In the data rows, the value 128 means zero.
Here are some numbered points:
91 60 148 195 103 122 114 188 120 170 148 37 110 154 107 174 239 153 131 174 184 101 62 83 165 118 132 148 110 105 81 171 0
140 47 158 160 118 139 128 102 106 105 57 124 160 177 154 56 93 173 161 147 178 102 185 111 105 178 105 97 104 139 109 129 1
103 147 204 171 48 129 200 126 162 169 65 148 93 31 103 151 99 63 189 89 79 133 177 101 15 184 142 139 154 111 218 130 2
127 39 130 178 109 128 116 115 165 145 128 78 148 152 125 64 160 168 161 176 198 104 83 132 155 147 92 101 72 95 90 178 3
170 233 56 49 207 109 120 125 107 96 211 165 136 155 132 166 110 134 75 111 110 165 115 138 165 93 121 161 122 168 139 82 4
107 87 155 181 72 144 134 143 137 112 120 101 109 113 117 147 133 139 194 143 127 104 152 112 73 184 128 145 100 120 144 127 5
94 139 64 101 168 131 120 154 100 127 165 89 135 167 124 161 159 157 66 139 131 154 82 158 182 67 124 166 128 160 43 153 6
155 121 125 103 99 140 114 139 114 102 124 153 149 143 115 115 106 128 136 105 90 113 134 165 99 117 150 111 143 127 130 101 7
122 130 176 135 102 131 177 95 179 161 78 163 74 43 128 143 93 54 145 126 53 122 154 132 32 185 131 116 157 85 232 148 8
115 79 131 205 138 103 98 175 93 165 170 73 110 129 172 184 216 134 119 213 185 81 68 96 192 126 110 162 132 122 96 123 9
114 142 131 129 123 114 123 154 134 128 143 131 73 99 128 163 133 122 141 164 123 114 113 133 113 148 151 136 152 159 132 107 10
102 139 63 108 178 140 136 108 113 95 124 139 145 183 123 89 59 157 96 98 167 138 146 115 173 131 114 139 57 153 95 140 11
161 162 90 114 148 130 108 168 125 124 207 116 142 157 120 171 104 127 90 117 148 149 102 146 165 102 140 162 121 134 87 62 12
125 126 108 112 171 146 109 152 90 127 154 119 145 167 155 146 125 142 95 142 147 138 115 135 175 94 112 132 136 139 75 83 13
166 71 210 196 45 138 108 114 137 159 75 111 106 82 152 106 135 76 190 165 125 94 126 109 58 180 129 128 143 121 199 118 14
110 62 160 172 133 131 162 163 163 136 132 57 79 144 142 141 169 143 132 166 173 95 79 82 157 171 125 191 84 105 136 162 15
114 172 90 119 158 129 139 135 116 138 173 123 123 120 109 194 168 122 76 98 97 166 114 134 181 82 111 129 143 107 114 117 16
180 88 155 141 126 112 105 141 116 120 122 136 143 151 193 80 99 153 132 188 167 96 111 121 133 159 133 113 124 163 111 92 17
91 134 51 100 192 117 101 128 135 122 159 138 147 157 136 81 108 175 91 118 141 154 101 144 201 83 116 96 121 150 72 136 18
97 87 143 149 127 153 147 96 158 126 70 144 136 143 125 41 119 161 150 140 163 123 164 119 93 146 95 51 106 109 128 183 19
156 255 74 73 239 97 137 187 126 130 239 140 106 112 84 239 162 91 47 80 67 187 63 138 192 57 130 205 185 119 110 124 20
109 121 115 144 198 107 105 151 106 171 183 95 117 150 193 190 185 109 56 166 168 121 51 135 223 84 114 181 149 150 65 98 21
116 132 184 138 107 146 179 122 174 127 80 137 80 94 86 120 114 101 176 119 121 108 175 97 29 193 131 145 113 97 205 166 22
140 200 96 57 140 144 141 112 127 106 135 196 149 126 99 133 46 124 96 73 65 181 180 166 99 74 130 87 166 149 123 128 23
101 154 83 124 173 123 119 110 122 147 119 148 136 129 131 162 143 118 106 117 92 150 129 153 152 65 121 128 165 140 124 131 24
107 129 167 196 104 107 160 135 166 193 145 121 102 79 136 163 183 74 137 137 105 126 59 116 111 126 98 144 145 79 192 174 25
79 158 147 146 85 120 186 103 115 117 53 136 98 94 65 132 125 103 153 59 100 133 212 73 22 203 141 134 117 124 188 163 26
126 77 147 145 115 133 125 108 137 154 96 149 123 146 171 122 136 121 137 156 160 116 138 121 112 132 95 109 119 97 138 132 27
138 118 192 174 47 130 166 120 172 137 62 157 117 75 123 119 124 102 171 120 133 122 157 129 30 151 113 109 165 99 193 123 28
130 147 136 123 166 136 129 132 133 157 146 145 113 131 129 161 133 105 106 94 101 115 125 117 144 112 108 141 148 134 149 143 29
84 186 54 84 195 102 131 133 123 154 187 112 137 134 111 204 203 136 48 81 110 185 75 167 221 30 134 151 136 130 73 137 30
122 82 183 155 96 153 149 123 149 107 51 98 113 148 101 50 75 131 189 142 187 74 174 59 51 219 134 127 84 116 158 160 31
New points follow, each followed by the numbers of its five nearest points above, looking only along the 2 directions in which the numbered points spread most, nearest first.
57 122 135 195 77 91 150 131 133 186 113 109 108 64 127 196 221 102 127 100 82 154 106 139 136 107 134 130 154 114 149 176 10 7 25 29 27
83 207 58 59 168 97 128 125 117 128 149 218 132 120 121 137 116 109 79 111 59 201 108 184 138 52 112 99 170 156 106 131 4 16 23 24 20
165 170 47 73 154 116 98 184 104 96 232 131 167 168 145 133 106 140 72 155 148 134 86 149 195 93 125 169 128 175 78 108 6 18 12 30 21
92 92 205 189 58 151 174 83 204 155 9 160 85 49 76 97 118 104 205 106 93 141 217 121 14 179 119 81 146 74 215 185 2 22 28 26 8
95 136 109 154 157 136 131 148 152 145 148 79 108 124 148 184 188 115 89 111 150 152 97 123 182 105 127 157 106 127 101 143 13 11 18 12 6
153 165 120 106 158 114 109 139 116 124 168 99 133 125 91 176 161 118 108 89 97 133 102 147 159 139 147 159 140 106 144 87 24 29 16 11 12
146 110 102 118 133 119 105 153 114 116 152 155 151 138 161 132 124 163 107 165 140 128 104 150 146 122 135 107 131 162 89 112 11 13 18 10 12
142 183 75 96 180 148 113 143 147 109 165 145 157 161 152 129 128 126 89 145 126 158 100 154 158 57 109 136 145 141 85 148 12 16 18 24 13
130 131 116 83 145 128 127 141 129 91 154 166 158 157 187 123 97 115 101 122 169 130 115 155 149 64 129 125 156 148 93 76 11 12 24 13 16
140 101 125 143 113 144 112 119 120 148 158 125 141 119 153 148 153 135 133 113 136 146 124 158 169 98 111 125 132 126 119 105 11 10 29 13 7
107 182 94 72 133 130 131 118 65 89 117 177 123 150 117 136 79 137 120 102 118 122 167 142 116 111 168 123 135 153 106 114 29 24 7 10 16
109 103 130 157 126 122 98 159 129 131 115 112 106 133 177 125 161 108 121 154 130 91 91 131 140 97 123 139 151 165 84 151 17 11 27 15 10
101 100 115 149 108 145 141 110 124 133 74 125 121 138 87 88 153 145 147 127 144 106 159 126 126 121 109 116 98 101 135 167 27 25 19 5 17
149 163 118 99 117 139 146 126 178 126 108 140 114 87 108 106 108 126 151 124 87 174 127 153 111 107 120 98 124 114 166 144 7 10 29 25 24
126 148 132 100 143 125 130 101 162 117 107 178 150 135 117 87 104 141 149 112 103 168 148 152 103 113 93 74 128 117 130 177 7 10 25 29 24
154 119 127 144 135 130 129 139 146 163 145 136 148 113 166 125 132 135 133 138 114 136 83 131 133 131 126 119 134 114 112 131 10 11 29 25 7
61 133 131 131 126 107 187 88 170 125 84 138 117 127 71 87 102 154 156 72 122 154 145 149 96 144 108 87 120 94 145 192 25 7 10 5 22
128 153 121 110 138 147 125 160 86 112 151 81 123 142 96 161 131 146 116 105 126 119 115 119 138 150 135 156 121 119 121 111 11 29 10 24 7
99 157 158 127 102 133 153 109 110 143 78 166 146 96 149 146 148 117 146 106 80 142 169 156 84 115 112 88 150 136 104 138 7 25 10 29 27
121 150 108 118 169 121 126 123 87 129 131 87 111 143 69 147 161 141 128 84 140 117 129 126 178 93 119 115 126 119 97 104 11 13 12 24 29
82 85 103 161 173 126 168 50 165 141 37 168 119 128 148 101 149 122 104 111 131 137 191 106 128 149 94 79 78 102 147 182 25 27 5 19 10
167 198 97 80 154 106 97 143 76 108 176 143 132 142 149 143 77 107 78 138 104 150 135 144 154 93 161 152 152 177 101 80 16 24 12 4 29
94 148 142 144 122 103 157 135 142 131 118 116 72 97 97 171 151 122 119 103 90 160 128 146 135 147 126 132 141 97 149 164 7 10 29 25 24
112 155 137 143 137 128 171 128 193 163 140 140 102 80 110 187 149 71 136 110 82 171 96 143 122 108 119 150 163 66 202 157 7 29 10 25 23
103 143 174 179 125 121 151 121 126 209 132 102 43 42 76 253 180 63 120 95 74 123 103 117 98 133 140 156 190 75 172 93 7 29 10 25 24
70 183 119 139 104 106 174 83 142 173 70 181 80 33 45 217 126 71 155 44 41 179 211 157 47 148 128 132 168 99 224 138 8 26 2 23 22
131 107 51 87 191 123 73 155 103 103 156 65 151 211 99 74 133 214 77 128 203 127 92 144 247 100 126 109 85 139 28 104 21 6 18 9 13
146 94 104 132 147 176 110 137 135 86 160 75 157 196 93 116 146 154 136 164 178 105 113 111 179 136 138 141 84 107 77 131 9 0 17 15 13
118 175 133 127 143 123 142 99 126 139 119 157 139 129 119 130 107 127 105 103 112 149 148 106 131 128 109 135 134 122 163 141 7 29 10 25 24
145 196 74 105 169 123 116 154 123 133 230 133 141 124 132 176 150 112 70 137 130 178 56 145 194 44 129 184 136 162 107 84 30 12 4 6 16
154 139 86 105 168 124 66 155 94 121 178 113 172 164 163 123 154 153 101 158 125 110 71 152 190 64 131 142 158 165 54 91 6 21 18 13 12
145 114 77 92 189 123 83 148 73 106 201 118 173 227 180 78 109 186 50 161 195 101 94 101 222 98 136 143 104 184 25 78 21 6 18 13 9
130 197 149 137 119 90 146 116 163 170 151 168 112 55 78 154 138 56 121 106 53 167 114 130 85 106 124 126 165 65 195 121 23 7 29 10 24
117 157 106 99 151 136 163 94 104 113 102 153 88 124 96 167 87 93 89 70 108 136 197 103 100 148 131 124 124 141 135 123 7 29 23 10 24
109 174 95 98 123 145 128 129 111 117 113 176 167 143 117 137 88 136 115 88 115 154 162 172 102 77 125 88 150 122 106 130 29 24 7 10 23
82 170 78 91 203 112 117 136 116 146 159 133 139 154 111 161 132 122 92 91 140 137 101 157 182 119 121 123 133 135 72 150 12 16 18 13 24
146 150 99 89 174 123 100 161 92 121 189 116 147 165 157 156 158 147 55 132 144 142 97 131 215 77 130 168 101 149 81 102 6 18 21 12 13
132 144 160 161 107 134 143 130 163 166 169 131 125 106 155 176 144 91 128 143 115 98 89 104 130 114 124 155 161 112 183 123 10 7 25 29 11
102 115 125 129 89 148 174 113 142 101 84 154 123 92 111 119 118 150 176 86 122 149 177 154 105 180 133 81 126 113 158 126 25 22 28 7 26
155 89 122 158 128 154 99 150 103 121 163 133 138 141 143 153 124 132 118 173 163 93 113 116 161 96 129 142 147 146 103 68 11 13 17 18 10
94 117 113 84 134 118 130 101 129 126 75 171 116 140 110 69 87 142 120 117 107 140 167 147 93 79 119 48 145 153 102 137 7 10 25 29 24
116 3 208 220 14 148 127 133 149 145 87 91 151 132 146 81 111 140 182 183 164 57 158 85 52 181 130 88 112 83 137 111 31 14 1 5 19
191 132 90 113 146 118 80 172 106 88 214 95 128 170 177 151 123 142 93 185 182 120 84 130 186 114 170 196 93 167 83 48 21 6 13 18 12
156 115 131 154 157 116 87 139 116 126 177 109 122 110 142 140 171 110 117 162 108 105 60 123 163 110 136 147 154 122 136 96 11 13 18 12 10
75 96 109 125 133 122 124 107 94 115 74 166 142 157 126 84 119 139 124 125 137 130 153 151 111 105 92 73 132 151 88 148 10 25 27 7 11
144 124 146 129 101 136 148 99 158 127 123 138 128 92 104 99 81 137 144 113 105 133 126 129 76 136 138 106 110 133 164 136 25 7 10 5 22
123 138 142 102 152 120 148 120 132 118 126 158 106 108 145 160 122 72 132 119 96 132 140 130 121 156 136 140 150 144 178 111 7 29 10 25 24
116 162 75 75 197 120 81 164 70 87 172 110 160 185 115 103 108 185 87 125 121 141 105 146 189 95 140 144 116 154 42 114 6 18 12 13 21
114 158 152 149 112 141 127 119 137 157 119 128 88 78 88 171 138 79 142 103 96 113 149 98 87 144 157 129 150 95 180 109 7 25 10 26 29
156 145 49 91 195 137 94 170 98 125 195 74 111 179 136 182 136 152 59 102 132 155 114 114 223 109 142 167 120 158 90 83 6 18 12 30 21
152 153 100 87 112 136 97 120 101 99 150 126 126 145 123 133 87 129 138 110 124 133 133 141 141 141 185 148 120 167 121 71 29 10 24 7 11
120 81 165 177 102 133 110 168 125 145 149 107 118 132 225 151 182 122 127 213 155 59 48 89 140 129 144 154 139 124 115 153 15 3 0 17 9
147 171 97 86 140 119 123 148 64 99 145 150 150 157 137 153 120 134 89 118 113 131 136 136 133 129 146 156 145 155 74 88 24 16 12 29 11
163 97 127 110 122 127 114 109 121 112 102 137 149 141 142 63 98 145 130 138 128 95 149 118 110 148 130 95 125 131 134 100 25 27 10 19 5
124 84 147 173 158 115 118 153 134 144 130 94 121 154 156 79 168 167 116 188 175 104 93 96 153 151 107 143 94 100 118 185 15 3 0 17 9
124 46 129 180 129 124 108 139 152 132 109 125 143 154 124 57 148 169 131 174 182 104 123 126 141 101 95 79 120 122 80 138 15 17 3 0 27
90 170 137 154 96 95 155 126 176 166 78 168 98 44 119 170 165 100 125 114 74 143 139 107 74 106 124 119 157 128 187 171 7 26 25 8 10
158 79 75 69 183 147 77 159 110 76 191 100 196 218 150 56 82 215 100 162 184 131 95 159 207 89 126 124 96 160 32 103 21 6 13 9 18
178 53 168 154 116 154 118 144 150 108 123 116 155 178 195 59 96 152 138 190 172 70 103 118 120 155 128 110 121 161 91 97 15 3 17 1 27
146 162 119 158 129 114 130 126 113 137 159 97 92 101 97 223 192 108 134 105 125 168 135 100 141 126 127 178 111 109 177 104 29 10 7 24 11
118 77 152 153 129 145 146 111 133 130 86 84 105 149 137 134 159 135 141 126 146 127 150 108 160 162 95 133 119 120 145 146 27 17 19 25 15
122 116 140 130 103 123 137 135 112 123 150 93 141 160 116 98 153 175 159 126 142 115 103 128 128 164 122 143 111 138 121 169 17 27 25 15 10
135 32 194 185 59 148 119 160 160 157 105 97 122 130 170 110 151 115 162 193 148 97 99 111 107 154 132 137 127 101 126 150 1 19 15 3 5
116 108 135 119 148 149 155 114 96 118 113 114 139 140 135 152 91 118 95 118 128 135 142 96 144 124 135 127 112 157 126 136 10 29 7 11 25
181 84 148 122 128 124 95 137 110 93 106 155 159 149 211 67 69 150 137 169 149 112 148 118 106 145 100 95 145 170 124 78 27 17 25 19 10
109 91 139 163 117 128 132 94 172 165 62 123 131 90 103 95 158 126 112 122 101 165 160 160 129 116 94 75 130 85 146 186 25 27 10 7 5
176 120 119 92 149 130 93 131 134 118 181 167 139 141 181 107 102 112 100 156 135 101 96 140 153 118 127 119 162 137 130 47 11 29 13 24 10
